In the rows, zero is written as 128.
One turn moves every row onto another: examples first, then more rows asked
gifan: [137 147 154 119  96 136 134 117  91 163 129 128 140 107 106 138 204 102
 119  99 151 146 133 123 118 107 109 116 134 135 148 130 125 162 139 127]
megol: [129 110 144 142 138 145 132 136 103 146 128 136 130 125 114 146 163 100
 124  82 121 127 112 101 125 113 111 122 104 133 138  95 135 175  99 153]
lud: [123 131 140 104  95 136 105  99 123 132 156 136 136 114 120 132 121 128
 106 139 140 118 151 107 102  79 120 102 138 105 129 103 112 145 147 122]
bebi: [136  94  72 124  98 148  92 152 120 122 126 117 123 106 127 148 159 103
 134 107 121 140 154 126 130 116 125 128 130 105 128 154 118 182 122 114]
Fud: [134 105 105  97  99 129 106 152 128  92 143 100 104 108 125 143 147 118
 129 113 123 126 134 134 128 115 137 154 139 103 100 136 131 191 126 133]
tipo: [136 113 133 112 121 117 103 131 118 103 103 166 121 129  80 122 181 119
 130 125 124 145 114 134 154  99 101 131 126 114 103 116 134 188 148 132]
sur: [137 110 108  88 125 149 108 104 118 131 136 140  96 116  80 123 181 117
  89 124 110 154 135 141 152  93  96 119 127 119 132 156 123 184 128 117]
bubet: [125 156 132 159 115 140 112 113 122 134 130 148 109 119 123 121 165 140
  95 104  99 163 133 155 152 104 132 126 130 126 123 139 110 152 136 113]
feret: [123 134 118 162 108 137 125 108 122 128 144 151 130 107 105 126 155 125
 130 113  96 165 170 151 134 104 151 106 135 141 146 121 114 144 158 132]
pif: [115  97 135 129 142 176 140 131 109 133 146 160  93  97 115 147 147 109
 103 125 116 137 139  97 141 115 109  95 117 113 138  96 108 164 122 112]
fas: [154  97 105 114  96 151 121 165 131  92 138 122  96 115 115 129 149 107
 140 115 103 147 163 117 112 119 116 133 129 109 109 139 104 168 147 105]
tet: [134 145 118 112 126 130 125 139 135 148 130 163 136 128 113 117 173 142
  86 102 121 132 130 137 114 103 127 122 163 135 114 117 144 187 162 118]
zipof: [166 110  98 120  94 139 156 116 129  86 164 142  84 141  97 137 146 111
 131 104 146 133 143 120 119 107 127 102 152 123 132 133 110 143 124 144]
Tuluz: [157 113 116 114 125 139 100 121 137 102 146 146 116 164 129 159 164 112
 121 129 159 146 123 115  95 126 154 128 126 127 120 130 132 171 104 146]
vili: [152 115 106 103 120 142 114 110 147 135 169 131  90 149  98 130 176 110
 104 134 142 147 142 107 110 110 138 119 104 130 101 144 122 154  94 142]
geku: [124 115 120 143 114 138 134 109 124 147 151 157 130 109  86 127 158 121
 128 108 105 159 170 141 132 120 157 106 128 136 144 109 105 133 162 141]
Fafad: [139  77 141 136 123 134 154 131 107 129 180 124  92 114 129 136 150 121
  95 121 124 134 109 100 131  87 112 119 110 141 123 112 106 181 131 147]
feku: [157 104  97 100 113 142 110 114 134 127 177 131  80 151 102 124 173 105
  95 126 142 145 143 112 116 107 130 131 113 136 101 146 119 158 109 146]
Sipu: [116  99 141 122 137 172 141 122 107 139 151 164 100  96 116 151 152 122
 102 125 131 142 146  89 141 118 107  91 120 116 134  97 115 170 127 111]
bufub: [145 114 145 111 124 129 150 116 108 104 146 122 137 115 116 133 181 128
 110 126 120 170 142 147 110 124 132 145 141 162 124 125 141 145 159 128]
kegin: [125 103 132 144 140 146 126 143 103 141 131 134 127 132 113 151 153  98
 117  86 122 127 108 100 128 103 107 122 110 131 136  98 136 175 100 144]
nul: [118 133 115 106 131 130 119 140 119 158 136 133 150 140 102 152 143 133
  98 107 113 149 148 145 136 112 150 131 162 150 148 123 140 174 152 132]
sizi: [142 121 138 115 104 137 138 147 107 134 124 133 173 130 108 135 137  85
 126 129 152 131 140 113 102 133 110 112 135 120 144  97  90 156 146 137]
lugi: [160 103 125 129 119 133 105 164 119 140 122 155 110 159  95 127 142 113
 142 143 136 141 108 119 134 140 141 127 107 127 123 141 128 164 113 136]
Vom: [142 105 160 109 128 116 140 104 108 113 162 130 142 112 113 120 174 124
 119 126 119 165 136 132 114 120 143 130 140 159 117 126 144 139 156 131]
vesok: [138  92 107 110  93 137 141 121 118 115 122 158  87 133  83 139 159 114
 128 126 154 112 146 119 149  95 108  93 146 124 110 128 135 134 124 136]
nidi: [130 159 157 111 120 157 138 112 128 160 149 148 128 126 106 124 144 125
 103 115 130 144 151  96 115 126 114 125 154 141 132 131  96 181 152 110]
nedep: [146 124 135 132 110 142 163 138 109 121 121 135 125 116 112 122 201 119
  90 109 126 166 126 165 128 138 116 137 139 142 126 128 105 164 159 130]
dokub: [118 114 127 103 133 126 116 122 111 166 133 128 155 146 100 151 140 132
  98 105 117 145 146 138 142 121 145 138 157 154 149 130 137 152 138 129]
Lokug: [140 135 138 131  94 135 119 114 105 139 164  89 142 128 121 139 136 109
 105 124 140 162 132 125 117 103 122 130 106 120 143 134  86 136 113 141]
viv: [161 113 112 124 121 128 130 133 137 128 139 145 106 139  74 107 163 121
 116 119 103 169 122 128 147 118 107 145 106 133 119 143  91 196 145 142]
sofo: [138  97  99 105  94 139 127 125 107 107 121 164  84 124  86 131 151 114
 127 128 150 116 144 121 155 109 108  99 148 116 117 128 131 133 128 127]
Tesor: [129 122 121  86  94 138 116 117 133 112 153 114 118 108 124 142 111 125
 125 129 137 128 158 108 103  77 125 115 151 104 122 117 118 169 152 122]
beve: [157  99 131 131 114 133 123 163 124 143 115 149 109 159  96 138 141 117
 137 153 137 147 114 113 148 138 137 112 112 128 122 147 123 163 111 131]
Vebep: [140  80 152 137 118 141 150 126 107 143 185 123 100 126 132 136 153 123
  96 111 125 132 119 101 136  83 112 120 116 142 123 113 110 178 138 154]
ladom: [156  93 120 127 100 156 113 151 112 127 123 153 100 148 103 165 134 131
 126 135 146 146 128 129 129 112 145  90 139 111 160 147 127 147 122 115]
mivu: [138 129 113 126  98 142 111 122 118 126 157  82 136 134 132 152 132 100
 129 120 134 159 141 133 119  97 132 141 108 112 140 141  93 164 116 145]
keke: [146 110 121 112 101 144 136 156 112 119 111 125 149 120 120 146 143  84
 151 132 139 149 154 119  96 125 119 113 128 105 148 110 101 166 151 123]
fep: [119 140 164 146  87 135 124 106 119 150 144 141 121 122 122 141 164 145
 121 128 143 134 121 131 142 101 131 144 125 135 129 114  86 169 158 146]

Fud goes to bebi
Fafad goes to kegin
Now these:
vili goes to beve
bufub goes to nul
geku goes to Vom
viv goes to tipo
Vebep goes to megol
sizi goes to lud
lugi goes to sofo
mivu goes to keke
Tuluz goes to ladom
tet goes to bubet
nidi goes to fep

One turn moves every row onto another: examples first, then more rows asked
pini: [182 130 122 151 163 145 159 134 126 113 139 162 160]
Pefar: [161 109 135 120 150 140 112 176 139  88 141 149 105]
gonur: [151 106 117 124 155 157 129 184 148 122 163 165 114]
Kizo: [177 127 126 138 173 152 175 141 120 127 142 172 150]
mak: [180 125 125 147 174 155 171 137 119 126 147 163 153]
Pakul: [143 103 117 116 164 153 139 174 155  96 156 156 109]
purav: [150 103 146 126 205 148 150 117 108 136 153 148 126]
Patom: [164 104 149 116 165 157 129 184 116 111 140 146  91]
sov: [186 128 123 143 167 147 159 134 120 116 138 161 161]
lidok: [151 119 158 151 201 129 125 137 114 126 119 135 140]
sifam: [151 105 142 119 173 167 146 186 121 119 140 145  92]
dinov: [151 110 163 122 177 164 124 178 133 134 153 147  95]
zos: [157 116 137 132 147 147 118 180 133  90 124 140 104]
Megop: [134 105 109 116 159 157 125 166 146 105 152 158 103]
fenol: [146 117 127 128 144 154 109 171 127 101 125 145  99]
gan: [141 114 136 146 199 118 125 129 143 110 135 145 153]
Vavu: [141 108 132 117 167 171 132 176 117 124 140 150  88]
vuna: [160 111 139 127 156 166 129 192 122 135 148 155 101]
bope: [149 135 117 140 190 119 113 124 145 110 142 151 141]
mon: [189 129 130 144 168 151 161 138 111 121 133 158 156]
Gema: [146 121 115 122 156 163 132 177 153 110 155 161 102]
lomol: [164 119 157 145 178 131 121 117 103 116 122 134 130]
Pimag: [186 135 137 147 162 148 162 144 111 123 125 165 149]
Gusol: [161 117 130 134 138 150 110 186 139 112 141 153 113]
sor: [149 132 127 139 191 115 128 117 143 103 140 151 145]
boti: [141 107 138 119 172 151 119 168 165 116 166 157 113]
Kur: [155 102 135 131 207 139 128 119 109 141 144 133 132]
sib: [186 131 134 153 164 152 161 139 110 123 133 157 152]
lak: [154 101 122 132 197 128 118 112 127 124 147 135 143]
tunag: [186 125 124 139 172 152 166 136 116 123 142 162 157]
lafu: [140 107 146 138 219 137 147 136 126 134 145 147 140]
dep: [162 142 150 147 196 136 115 138 106 133 120 137 121]
Toge: [180 133 122 144 160 141 161 136 131 112 134 171 157]
Ripit: [162 110 137 140 193 130 112 117 111 127 130 126 137]
Sol: [153 123 132 125 160 173 135 185 129 125 144 154  91]
duv: [146 125 127 127 218 144 144 134 125 144 156 156 125]
Gozov: [148 108 125 132 183 124 128 105 137 104 151 151 143]
Musu: [148 122 138 130 216 140 157 126 122 135 154 154 128]
Sovim: [151  96 126 106 170 153 137 176 141 104 163 159 101]
pifu: [155 120 157 131 155 144  99 173 147 108 139 143 108]
bonil: [156 131 130 133 144 158 118 181 140 106 134 151 100]
vup: [163 138 158 148 194 130 131 130 106 124 119 137 125]

Musu goes to vup
Kur goes to Ripit
Gema goes to Sol
Now these:
sov goes to tunag
vuna goes to Gusol
Vavu goes to fenol
sifam goes to zos
pifu goes to boti
lidok goes to gan
lomol goes to Gozov
Toge goes to Kizo
Pefar goes to Sovim
bope goes to duv
pini goes to mak

One turn moves every row onto another: examples first, then more rows asked
laban: [125 105 146  97 140 111 158 128 153 136 152 129 110]
gakim: [147 157 107 124 106 120 121 148 130 126 125 142 149]
mes: [119 129 106 143 139 133 113 143 124 130 128 135 143]
darof: [146 129 137  93 114 113 172 127 146 116 141 142 103]
lanob: [127 166 135 136 133 134 126  98 128 117 115  99 132]
Fakat: [124 132 137 107 138  93 166 122 158 132 145 128  94]
gokim: [122 139 145 139 122 119 125  99 121 124 123  88 127]
Tisim: [138 157 108 121 115 141 117 149 142 121 131 150 143]
Kifu: [122 123 110 126 125 141 115 145 119 134 134 152 138]
mogut: [128 134 131  96 123 117 180 131 135 109 148 149 109]
pel: [118 163 141 139 113 114 128  97 132  98 138 105 110]
zeda: [121 128 151 136 135 106 125 104 121 123 121  89 111]
bude: [137 107 143 100 150 125 160 136 143 135 142 138 114]
Begig: [144 133 108 110 123 133 113 145 116 128 127 165 127]
lir: [123 164 160 120 126 112 121 100 134 100 139 107 119]

lanob goes to Fakat
pel goes to darof
Now these:
lir goes to mogut
gokim goes to laban
zeda goes to bude

One turn moves every row onto another: examples first, then more rows asked
buguz: [127 124 104 118  93 162 137 112 122 140 139 115 121 129 142  91 110 140
 127 148 116 145 121 146 145 138 123 111 149]
sep: [108 114 128  83 132 124 138 161 131 159 106 125 112 152 133 138 134 110
 119 119 130 136 113 150 137 123 141 134 125]
Lufug: [151 139 107 133 128 170 109 106  97 127 125 114 129 140 129 100 152 160
 113 149 155 125 125 133 126 124 143 126 125]
bosa: [126 147 111 118 161 130 128 136 103 128 121 144 131 152 124 141 161 120
 101 145 146 137 133 132 108 104 142 137 109]
famog: [143 126 145  98 112 109 137 128 131 115 122 112 105 114 145 114 123 127
 135  80 138 121 141 143 161 126 155 143 144]
Miro: [144 138 111 123 115 102 153 104 119  92 143 137 127 105 146  98 106 122
 128 119 123 156 151 132 142 141 136 132 150]
Vor: [123  84 124  95 135 105 141 129 133 139  96 122 166 127 134 126 121 125
 147 109 126 150 130 116 143 124 158 147 136]
serul: [152 128 145 137 142 120 130 132  79  86  91 140 124 129 118 119 140 145
 117 146 156 119 119 122 114 125 164 127 133]
kir: [150 138 136 106 148 121 124 114 100  91 110 113 137 123 117 121 144 141
 119 108 165  97 143 125 136 133 162 142 129]
vumul: [128  91 159 127 121 120 155 141 115 122  83 142 146 131 133 133 132 120
 146 129 118 138 118 121 138  88 159 143 147]
fasa: [154 161 123 154 124 122 129 129 141 117 134 108 129 122 107 127 155 137
 134 121 163 104 107 132 124 114 154 164 127]
Borud: [141 108 105 100 135 107 135 119 108 100  98 118 160 122 110 103 115 130
 121 134 146 137 125 125 133 179 159 130 146]
mar: [143 108  97 122 102 162 122 118 123 143 109 109 138 135 128  84 134 140
 122 151 134 154 104 147 143 155 143 128 151]
zeso: [135 140  92 120 126 120 144 138 122 120 122 147 122 139 127 104 138  99
  99 155 126 175 118 153 124 153 134 134 142]
zaf: [135 126 120 126 149 111 147  99 112 109 130 141 166 120 142 131 132 129
 135 122 128 143 161 103 127  93 145 145 127]
Nide: [130 135 107 136 124 176 135  95 106 127 136 123 157 135 130 106 143 144
 120 161 129 127 139 126 132 101 127 124 137]
Vav: [134 132 145 145 133 123 160 115  91  86 117 156 138 122 131 125 125 125
 126 154 122 130 140 116 120  91 141 125 147]
sis: [140 146 117 142 101 107 135 143 158 143 142 111 106 119 132 123 120 133
 149 108 141 133 100 137 131 123 146 154 128]
seken: [130 154  94 147 114 106 147 124 138 125 159 126 130 117 122 122 100 137
 140 146 132 140 107 123 110 139 131 131 129]
didif: [123 123 131 104 119 129 146 153 146 148 109 129 113 144 135 127 155  92
 116 114 119 147 121 162 150 107 141 154 142]
nok: [118 116 119 121 113 121 151 143 158 145 118 103 159 125  97 133 118 120
 153 131 133 109  93 130 135 130 145 150 143]
pud: [138 115 171 116 118 116 136 149 105 115  96 131  93 128 141 128 124 139
 137 110 138 115 116 135 138 105 160 129 137]
Gese: [116 142 112 138 135 121 148 125 137 136 144 120 162 126 107 148 120 136
 147 142 138 105 114 109 111 101 137 143 120]
zuzu: [120 143 101  98 128 128 150 141 115 114 123 133 119 140 111 111 122 102
  93 157 129 136 122 159 131 164 126 118 147]
fevit: [126 158 126 115 149 143 143 129 109 111 124 136 131 144 113 135 167 104
  95 140 140 111 142 146 128  98 131 140 131]
zov: [130 120 131 111 108 166 116 123 123 160 129 106 109 141 151 114 138 154
 137 116 137 122 123 140 145 102 142 127 125]
bute: [135 123 144 126 101 111 159 133 104  95 119 145  99 114 141 106  95 126
 131 138 116 141 121 138 135 135 138 112 159]
zugur: [128  99 124 120 111 173 128 119 132 161 106 108 151 140 134 113 153 137
 136 132 127 133 119 137 151  95 143 144 139]
siga: [143  94 132 128 116 111 147 143 106 103  79 139 136 125 119 104 118 123
 128 151 128 156 100 131 129 153 161 129 159]
mos: [144 145 104 143 113 124 145 131 143 109 123 106 153 119  86 109 131 123
 127 148 151 111  95 137 127 158 146 149 153]

buguz goes to zov
didif goes to fevit
Now these:
seken goes to sis
famog goes to kir
pud goes to serul

One turn moves every row onto another: examples first, then more rows asked
gub: [139  94 189 136 138 117 115 127 141 106 118 131 139 106 138 108 108  60
 108 164 164  90  76 120 116 109 117 104 149 128 149 194 104 186 115 141
  98 136  94]
kelaz: [165 139 173 134 187 136 125 142 147 135 129 144 103  88 127 128 108 135
 117 122 127  90  74 144 103 112 142  85 107 139 168 163 106 163 126 111
  88 128 107]
tis: [146  92 191 122 146 109 117 128 154  99 104 131 136 109 142 116 103  67
 111 160 155  89  77 115 132 106 127 102 138 122 147 200 105 179 118 166
  85 127 105]
napu: [126 115 150 107 131 113 141 126 128 111  76 127  98 128 120 137 121 145
  99 162 119 118  88 125 113  83 148  99  93 125 117 155 100 164 151 115
  79 125  79]
pib: [146 128 179 161 161 147 121 116 143  97 107 133 103 151 120 134  47 149
 120 135 134  95  77  93  97  91 127 136 132 127 144 158  94 146 144 154
  93 147 126]
fepog: [139  90 180 130 146 115 122 130 144 109 118 122 129 107 135 113 102  61
 112 157 152  96  71 113 127 107 107 110 140 138 153 201  99 184 119 168
  76 116  90]
ziti: [147 124 189 167 152 136 139 121 141 113 109 126 114 140 117 122  54 151
 127 142 140  96  76 103 100  88 129 145 122 124 142 157 103 150 151 159
  80 151 115]
zufuz: [124 127 161 131 142 158 136 114 130 165  91 126 103 114 151 106 123 106
 100 162 106 113  94 112 127  97 156  90 156 123 170 177 128 165 116 156
  61 137 120]
puda: [163 146 159 140 198 137 127 134 141 128 140 144 101  94 119 112  90 113
 102 137 118  96  56 133  99 106 124  88 106 154 148 174 106 161 138 114
  65 136 106]
kan: [113  93 129 116 169 121 133  98 102 149  90 112 119 117 112 119  83 101
  98 164 153 130  70 126  91 103 134 111 120 132 145 135 101 179 144 153
 125 134 122]
gudi: [118  84 126 122 185 109 132 110 109 147  91 113 113 120 125 124  99 103
 105 164 146 122  74 129  91 114 135 117 119 135 147 123  98 188 143 152
 140 136 119]
Dupof: [104  83 130 118 178 122 135 109 102 151 100 114 117 120 118 120  95 109
  91 165 139 114  65 121  92 122 137 115 119 132 132 139 101 174 142 142
 129 136 133]
tedig: [136 130 179 172 148 130 131 122 136  99 123 137 109 140 112 132  47 143
 116 146 138 104  76 101  98  95 136 140 120 123 141 160  85 147 138 151
  82 147 121]
lov: [150 133 175 169 148 136 122 115 139  89 103 138 118 146 115 115  60 138
 128 143 139 108  67 106 100  92 135 147 136 126 144 162  90 142 152 153
  89 142 116]
zalu: [119 132 159 117 155 150 139 131 144 155  92 125 103 115 150 116 102 103
 110 144 106 113  93 106 124  96 152  78 163 127 163 164 151 157 107 144
  74 142 123]
tofit: [121 129 148 120 157 154 135 126 147 139  90 124 118 123 177 105 111 120
 111 154 102 109  80 112 128 105 141  87 162 140 169 152 131 157 114 143
  71 124 117]
moku: [144 104 151 111 131 129 144  96 137 101  78 141 113 132 123 136 124 152
 110 153 115 112  80 128 117  92 152  81 103 127 117 159 123 177 150 116
  86 144  91]
Suvan: [169 142 158 145 187 134 131 134 140 134 133 145  97 112 137 117 108 114
 115 115 133  81  54 148 101 101 130  86 100 142 151 166 109 163 141 107
  80 137  94]
Seko: [110  78 128 119 175 122 137 113 114 152  93 108 110 112 115 123  85 110
 111 168 157 128  76 120 100 119 132 120 133 136 142 135 100 165 144 151
 134 142 117]
soro: [145 111 145 107 119 119 142 111 135 106  76 134 111 129 121 143 131 136
 101 148 100 112  76 126 130  97 159 107 100 130 120 152 114 157 155 121
  83 132  99]
dez: [144 104 185 128 151 107 119 124 154 103 107 121 131 113 134 116 107  57
 110 164 160  95  89 117 126  97 123 105 145 135 151 206 101 186 112 143
  82 114 101]

kelaz goes to moku
lov goes to Seko
Now these:
napu goes to zufuz
Suvan goes to soro
tis goes to pib
tedig goes to kan
Dupof goes to dez

